One turn moves each row of this set onto another row. After a few examples, where does it send each row asked below?
bezer: [  5 -46 -53   4  26   3  35  16  23  57  12 -46   7]
Nelid: [-18 -53  -6  32  26 -29  57  31  52  -8  -5  -5  35]
Duguv: [  6 -47 -57   6  22   5  29  18  22  55  14 -44  11]
Tul: [  3  62 -13 -11  24  -8 -23 -35   1  12  11   1 -14]
nefe: [ 17 -17  68 -32  15  40  33 -20   1  43  10  12  -6]
vodat: [ -1  67  -7 -11  32 -11   4 -36  -8  13   5  -2 -18]
voke: [  0  65 -14   0  18 -17 -25 -25  -3  11  13   2 -11]
Bur: [ -1 -65  -3  -2  46   9  61  -5  67  -5  -6 -17  22]
Numaf: [ -2  -5  70 -11  10   7  63   2 -16  41   5  20  -4]
lunav: [  6  38  44  23   4  38  18  31   1 -50 -15 -17   5]
gem: [ 15 -18  50   4 -22  15 -37  17   9  36  26  24  21]
Gis: [  9  35  47  12  11  53  19  19   5 -50 -15 -20   2]
sipil: [-10 -58 -13  36  16 -23  23  31  64  -9   5  -3  44]
kuno: [ -6  70  -8  -1  25 -22   4 -27 -12  12   6   1 -15]
kozo: [  3 -46 -57  10  19  -1  25  23  23  54  14 -43  13]
kapod: [-10   0  64  17  -7 -19  43  28 -22  39  11  27  12]
Fel: [  5 -69  -8   2  36  16  26  -3  78  -4   1 -15  31]
medi: [  2 -65 -14  18  23   1   5  16  76  -9   5  -8  41]
sofe: [ -2  -8  53  24 -24 -16  -7  35  -8  35  22  29  24]
vir: [ 23 -24  58 -23  -1  41 -16 -12  16  41  22  15   8]
Makim: [  1 -42 -54   7  24  -1  42  19  19  56  11 -43   6]
Tefe: [  6  37  42  25  -1  40   5  35   5 -50 -11 -16  10]
pupu: [ -6  70 -11   4  22 -25 -11 -19  -8  12  10   3 -12]
Muz: [-13 -54   0  14  40 -14  76  12  56  -5 -10 -11  26]
Sotap: [ 11  33  43  20   2  48   0  29  10 -51 -12 -18   9]
Bikuf: [  7  38  48  17   9  44  26  27   1 -51 -17 -18   4]
lago: [  1 -44 -57  12  19  -7  31  26  20  54  12 -42  12]
gitik: [  3  64  -8 -15  29  -3 -10 -40  -1  13   9  -2 -18]
lem: [  0 -43 -55  12  23  -6  41  24  16  55  12 -42  10]
bofi: [ 15  32  45  11   7  57   7  21  13 -50 -12 -19   5]

lago goes to lem
Numaf goes to nefe
gitik goes to Tul
Now these:
Muz goes to Bur
Tefe goes to lunav

